Some points, one per row:
array([ 0.61,  0.41,  0.27,  1.11,  1.30,  0.02, -0.52,  1.08,  0.20, -0.34,  0.37,  0.52,  0.79,  1.03, -0.09,  0.39])
array([-0.75,  0.15,  0.00, -0.20,  0.56,  0.35,  0.32, -0.13, -0.16, -0.42, -0.31, -0.29,  0.02, -0.20, -0.06, -0.74])
array([-0.29, -0.17, -0.41,  0.65, -0.20,  0.28,  0.20,  0.38,  0.53,  0.61, -0.37,  1.31,  0.45, -1.41,  0.14,  0.19])
array([-0.26,  0.10,  0.03,  0.87, -0.89, -0.15,  0.82,  1.02,  0.04,  0.29, -0.43,  0.37,  1.09,  0.21,  0.00, -0.18])
array([-0.50, -0.63,  0.59, -1.08,  0.48,  0.78,  1.01, -0.94, -0.91,  0.43,  0.12, -0.03,  0.20, -0.39,  0.24,  0.01])
array([-1.04, -0.73, -0.25,  0.41, -0.03,  0.05,  0.19,  0.95, -0.62, -0.70, -0.30,  0.44,  0.14,  0.12,  0.19,  0.70])
array([ 0.46, -0.12, -1.29, -0.37,  0.18,  0.38,  0.02, -0.88, -0.83, -0.05, -1.11,  1.47, -0.77, -0.30, -0.51,  0.45])
array([-0.44, -0.45, -0.58, -0.18, -0.88,  0.51, -0.35, -0.98, -1.16, -0.74,  0.02,  2.86,  1.11,  0.02,  0.30,  0.85])
array([-0.69,  0.98,  0.27,  0.54,  0.16,  0.71, -0.33,  1.11,  1.53, -1.53, -0.68,  1.31,  1.34, -0.44,  0.78,  1.93])
array([ 0.24, -0.73,  0.43, -0.64,  0.35, -0.04, -0.02, -0.77,  0.55, -0.02, -0.86, -1.72, -1.68, -0.37, -0.50,  0.25])
array([-0.22,  0.24, -0.27,  0.03,  0.42,  0.59,  0.08,  0.92,  0.29, -0.13, -0.55, -1.45,  0.61,  0.23, -0.08,  0.04])
array([-1.35,  0.83, -0.46,  0.87, -1.96, -1.79, -0.49,  0.05, -0.77, -0.68,  0.85, -1.48, -0.02,  0.51, -0.51, -1.00])
array([ 0.35,  0.79, -0.49, -0.26, -0.64,  1.22,  0.88,  0.50,  0.51, -0.17,  0.40,  0.56,  0.04, -0.89,  0.14,  0.98])
array([ 0.14, -0.41,  0.09, -0.18, -0.03, -0.91, -0.13,  1.05,  0.24,  0.19,  0.17, -0.34,  0.56,  0.28,  1.33,  0.77])
array([ 2.14, -0.33,  0.25,  1.05, -1.17, -0.68,  0.45,  0.10,  0.38,  0.49,  0.74,  1.52,  1.54, -1.30, -0.30,  2.02])
array([-0.53,  0.35,  0.38,  1.14,  0.99,  0.78, -1.00,  0.31,  1.84, -0.12,  0.51,  0.02,  0.00, -0.98,  0.69,  0.78])
array([-0.25,  0.12,  0.35,  0.25,  0.07,  1.61, -0.66,  0.55,  0.42, -0.48,  1.36,  0.35, -0.50, -0.14, -0.33,  0.97])
array([ 0.27,  1.05,  0.00, -0.26, -0.25,  0.23,  0.23, -1.46, -1.36,  0.37, -0.86, -1.20,  0.06,  0.02, -1.39, -1.40])
array([ 0.01,  0.17, -0.19,  0.01, -0.73,  0.75,  0.17, -0.14,  0.85, -0.02,  0.71,  1.26,  0.59,  0.10,  0.77,  0.64])
array([ 0.08, -0.58, -0.23, -1.60,  0.70,  0.30, -0.48, -2.07, -0.51,  0.91, -1.97, -2.03, -0.74, -0.37, -0.70, -0.71])
array([-0.49, -0.53,  0.47, -1.00,  0.32, -0.24,  1.05, -0.65, -1.17,  1.14, -0.54, -0.46, -1.29,  0.54, -0.85,  0.03])
array([ 1.15,  0.08, -0.95,  1.80, -0.56,  1.17,  0.19,  1.03,  0.55, -0.95, -0.14,  1.76,  1.25, -1.07,  1.19,  0.89])
array([-0.28, -0.32,  0.36, -1.24,  1.21, -0.02,  0.64, -0.74,  0.18,  0.46,  0.00,  0.25,  0.29,  0.48,  0.97, -0.33])
array([-0.51,  1.35,  0.98,  1.55,  0.01, -0.22, -0.88,  0.31,  0.76, -0.47, -0.01, -1.45, -0.49,  0.35,  0.46,  0.35])
array([ 0.37, -1.25,  0.13,  0.15, -0.44,  0.22, -0.06, -0.50, -0.02, -0.59, -0.44, -0.12, -0.35, -0.83, -0.35,  0.44])
array([ 0.02, -1.78,  0.02, -1.22,  0.95,  0.20, -0.26, -0.74, -0.93,  0.55, -1.14, -0.42, -0.13, -0.09, -0.24, -0.15])
array([-0.45,  0.25,  0.00,  1.01, -1.18, -1.05, -2.08,  0.82, -1.97, -0.61, -0.32, -1.36, -0.41,  0.26, -0.86, -1.50])
array([ 0.26, -0.42,  0.19,  0.15, -0.82,  0.29, -0.13,  0.72,  0.15, -0.77, -0.53,  1.81,  0.07, -0.82, -0.13, -0.31])
array([-0.78,  0.83, -0.48,  0.57,  0.53,  0.44,  0.37, -0.35, -0.12, -0.62, -0.51, -0.36,  0.13,  0.71,  0.38, -0.70])
array([ 0.21,  0.33, -0.30, -0.46,  0.56,  0.18, -0.46, -0.10,  0.67, -0.57, -0.34,  0.40,  0.25,  0.89,  0.71, -0.18])
array([-0.13,  0.31,  0.15, -0.22, -1.21, -1.40, -0.45, -0.36, -2.33, -0.54, -0.27, -2.13, -1.06, -0.92, -1.18, -2.04])
array([-0.88, -0.56, -0.23, -1.66,  1.37, -0.53,  0.62, -0.16, -0.53,  0.92, -0.77, -1.44, -0.61,  2.32, -0.33,  0.03])
array([-0.52, -1.40,  0.03, -0.94, -1.02,  1.18, -1.45, -0.85, -0.96,  1.12, -1.67,  1.68, -0.16, -0.11,  0.05,  1.04])
array([-0.44, -1.09, -1.11, -1.26,  0.11,  1.09,  0.08, -0.29, -0.68,  0.25, -0.94, -0.62, -0.80,  1.31, -0.23, -0.53])
array([ 0.49,  0.01, -0.25,  0.57,  0.26,  0.60,  0.41,  2.02,  1.10, -0.36,  1.60,  2.00,  0.57, -1.07,  1.28,  1.32])
array([ 0.87, -0.43, -0.25, -0.03,  0.72,  0.14,  1.92,  0.09,  0.43,  0.43,  0.60,  0.64,  0.19,  0.87, -0.48,  0.10])
Then 12 other points, each followed by its number:
array([ 1.59, -0.49,  0.61,  1.00, -1.63, -1.02,  0.84,  0.63, -0.13,  0.82,  0.65,  1.51,  0.52, -0.73,  0.65,  0.58]) 0
array([ 0.05, -0.68, -0.25, -1.29,  1.19, -0.45, -0.87, -0.78, -0.89,  1.45, -0.44, -0.74, -0.43,  0.65, -0.05, -1.36]) 1
array([-0.13, -0.57, -0.27,  0.95,  0.58,  0.44,  0.03, -0.20,  0.53, -0.56, -0.45,  0.77,  0.06, -0.43,  0.19, -0.51]) 2
array([ 1.04,  0.34,  0.23, -0.35,  0.94,  0.13, -0.51, -0.40, -0.93,  1.11, -1.75,  1.44, -0.40,  0.63, -0.06,  0.21]) 3
array([ 0.37,  0.36, -0.23, -1.38, -0.09, -0.34, -1.05, -0.57, -0.23,  1.31, -0.69, -0.54, -0.17,  0.96, -0.68, -0.57]) 4
array([-0.21,  0.07, -0.05, -0.03, -0.28,  0.13,  0.05, -0.71, -0.43, -0.26,  0.06, -0.56, -0.20,  0.07, -0.67, -0.60]) 5
array([ 0.22,  0.06, -0.06,  0.46,  0.28, -0.50, -0.16, -0.55, -0.51,  0.36, -0.76, -0.57, -0.18,  0.28, -0.82, -0.74]) 6
array([ 0.64,  1.20,  0.97,  2.38,  2.12,  0.04, -0.98,  1.41,  2.58,  0.80, -0.07, -2.53,  1.70, -1.77,  2.66,  0.79]) 7
array([-0.02,  0.51, -0.46, -0.01, -0.35,  0.94,  0.50, -0.11,  0.91,  0.07, -0.63, -0.24, -0.07,  0.62, -0.13,  0.66]) 8
array([ 1.23,  1.69,  1.10,  2.13,  4.38,  0.43, -0.51,  0.22,  4.28,  2.34,  0.42, -2.43, -0.36, -2.88,  3.57,  1.56]) 9
array([ 0.73,  1.18,  1.11,  2.18,  2.67,  1.19,  0.15, -0.20,  3.45,  0.80,  1.96, -1.67, -0.43, -2.36,  1.37,  0.82]) 10
array([-0.32,  1.03,  0.20,  0.12, -0.33,  1.27,  0.51,  0.34,  1.19,  0.19,  0.46,  2.16,  1.08, -1.23,  0.36,  1.01]) 11
Which two of these numbered points are nearest to each point below, ignoring the 2 directions in which the first points spread most? Their numbers follow each, nearest first.
array([ 0.76, -0.63,  0.14, -0.38,  0.64,  0.60,  1.29,  0.52, -0.41,  1.41, -0.50, -0.11, -0.15,  1.09,  0.20, -0.20]) > 6 8
array([-0.17,  1.16,  0.23,  3.72,  4.92,  1.43, -0.74,  0.99,  6.32,  3.12, -0.91, -1.97,  0.40, -1.96,  4.45,  2.80]) > 9 7
array([-0.74,  0.87, -0.96, -0.40, -1.91, -2.17,  0.26, -0.15, -2.22, -2.16,  2.61, -0.85, -1.23,  1.48, -2.44, -3.43]) > 5 11
array([ 0.00, -0.26,  0.44,  0.27,  0.12,  0.81,  0.26, -0.08,  0.14, -0.07, -1.05,  1.17,  0.96, -0.12,  0.81, -0.39]) > 2 6
array([-0.96,  0.82, -0.34,  0.02, -0.60, -0.68, -0.46, -0.61, -0.40, -1.38,  2.52, -1.03, -0.16,  0.66, -0.70, -1.96]) > 5 11
array([-0.13,  0.42,  0.23,  0.09, -0.33,  0.77,  0.59, -0.30,  0.03,  0.15,  0.19,  0.89,  0.68, -1.36,  0.60,  0.68]) > 11 5
array([-0.39,  1.73,  0.59,  1.49,  1.51,  0.38, -0.52, -0.09,  2.48,  0.10,  1.96, -1.83, -1.38, -1.54,  1.03,  0.02]) > 10 7
array([ 0.62, -0.63,  0.66,  0.15, -1.47, -0.37,  0.80,  0.01, -2.54,  0.62,  0.42,  2.58,  1.07, -0.03,  0.11, -0.43]) > 0 5
array([-0.82, -0.06,  0.09, -1.08, -0.57, -1.07, -0.25,  0.06,  0.30,  0.30, -0.51,  2.10, -0.03,  1.23,  0.63,  0.49]) > 4 1
array([-1.85,  0.19,  0.11, -0.57, -0.10, -0.40, -0.02, -0.27, -0.71,  0.26, -0.56, -0.62, -0.84,  0.08,  0.42,  0.17]) > 11 5
array([ 0.20, -0.60,  0.08,  0.40,  0.58, -0.28, -0.94,  0.61,  0.58,  0.58,  0.34,  0.42, -0.26, -0.35,  0.37,  0.09]) > 1 6
array([-0.20,  0.84, -0.05, -0.67, -0.03,  0.57,  0.05, -0.58, -0.40, -0.49, -0.69,  1.08,  0.45, -0.40,  0.15,  0.40]) > 11 5
array([-0.11,  1.12, -0.40,  0.82, -2.36, -2.14, -0.44,  0.44, -2.28, -2.45,  1.32, -2.68, -0.57,  0.55, -1.67, -2.08]) > 5 6
array([-0.17, -0.19, -0.62, -0.56, -0.77, -0.05, -0.31,  0.38, -0.81, -0.48, -2.62,  1.40, -0.54,  0.35,  0.11,  0.16]) > 3 6
array([ 0.06,  0.52, -0.25, -0.94, -1.81, -0.19, -1.03, -0.94, -1.02, -0.99, -0.43, -1.03, -1.18,  0.53, -1.30, -1.74]) > 5 4
array([-0.03,  1.38,  0.59,  1.28,  2.10,  1.44, -0.49, -0.14,  3.31,  1.06,  1.78, -1.92, -0.19, -1.31,  0.82,  0.32]) > 10 7
array([ 0.96, -1.20,  0.75, -2.61,  4.39,  1.82, -1.30, -1.79,  1.06,  4.25, -5.03, -0.80, -0.91, -0.47,  1.46,  1.62]) > 7 9
array([ 0.06, -1.04, -0.60, -2.78,  4.03,  1.22, -0.19, -1.26,  2.30,  3.98, -4.21, -2.92, -1.17,  0.38, -0.40,  1.38]) > 7 9
array([ 1.46, -1.28, -0.73,  0.82, -3.07,  0.54,  2.19,  0.04, -1.35,  0.47,  1.17,  1.94,  1.97, -0.66,  0.21,  0.60]) > 0 5
array([ 2.04, -0.39,  0.65,  1.62, -0.24, -0.39,  1.12,  0.31,  0.86,  1.85,  1.10,  0.31,  0.39, -1.84,  0.96,  1.07]) > 0 6
array([-0.65, -0.75,  0.65, -1.77,  0.37, -1.27, -0.36, -0.70, -1.94,  1.06, -1.20, -2.60, -0.79,  1.93, -2.27, -0.47]) > 4 6
array([ 1.92,  0.17, -0.44,  1.95, -2.29,  1.14,  0.04, -0.39,  0.38,  0.84,  0.76,  1.76,  0.38, -1.81,  1.04, -0.25]) > 0 5
array([-0.29,  0.02, -0.24,  0.60,  0.37,  0.07, -0.20, -0.51,  1.72,  0.24,  0.69,  0.69, -0.71, -1.93,  1.08,  0.56]) > 2 5
array([ 1.49, -0.63, -1.20,  0.32, -3.63,  0.42,  1.75,  0.64, -2.16, -1.84,  0.95,  3.20,  2.00, -0.06, -0.04,  1.29]) > 0 5
array([ 1.57, -0.98,  0.37, -1.11,  2.10,  0.59, -0.84, -1.71, -0.01,  2.78, -2.53, -0.04, -0.79, -0.97,  0.36,  1.69]) > 3 6
array([-0.68, -0.79, -0.42,  0.45, -0.16,  0.94, -0.48,  0.74,  0.34, -1.81,  0.48,  3.04,  1.83,  0.48,  1.80, -0.18]) > 2 5
array([-0.06, -0.30,  0.22, -0.69,  0.47, -0.65,  0.51,  0.22, -0.24,  0.21, -1.37,  0.05,  0.68,  0.77, -0.79, -0.58]) > 6 5
array([-1.80, -0.96,  0.01, -2.85,  3.52,  1.24,  1.65, -0.79,  0.39,  0.80, -0.92, -1.05, -1.10,  2.55, -1.91,  1.47]) > 8 5
array([-0.06,  1.60,  0.01, -0.46, -3.94, -3.67, -1.39,  0.36, -4.41, -2.45,  1.80, -2.78, -1.06,  2.92, -3.00, -4.12]) > 0 5
array([-1.11, -0.95, -0.80, -1.98,  2.25,  0.87,  1.81, -0.40,  0.31,  1.30, -0.49, -1.37, -0.84,  1.21, -1.76,  0.30]) > 8 5
array([-0.15, -0.83,  0.26,  0.58,  0.08,  0.61,  0.89,  1.00,  0.12, -0.27,  1.20,  1.23,  0.56, -0.84,  0.03,  0.56]) > 5 6
array([ 0.48,  0.60,  0.38,  0.55,  0.30,  0.31,  1.07,  0.04,  0.71, -0.45,  0.56, -0.32,  0.04,  1.26,  0.10,  0.25]) > 8 5
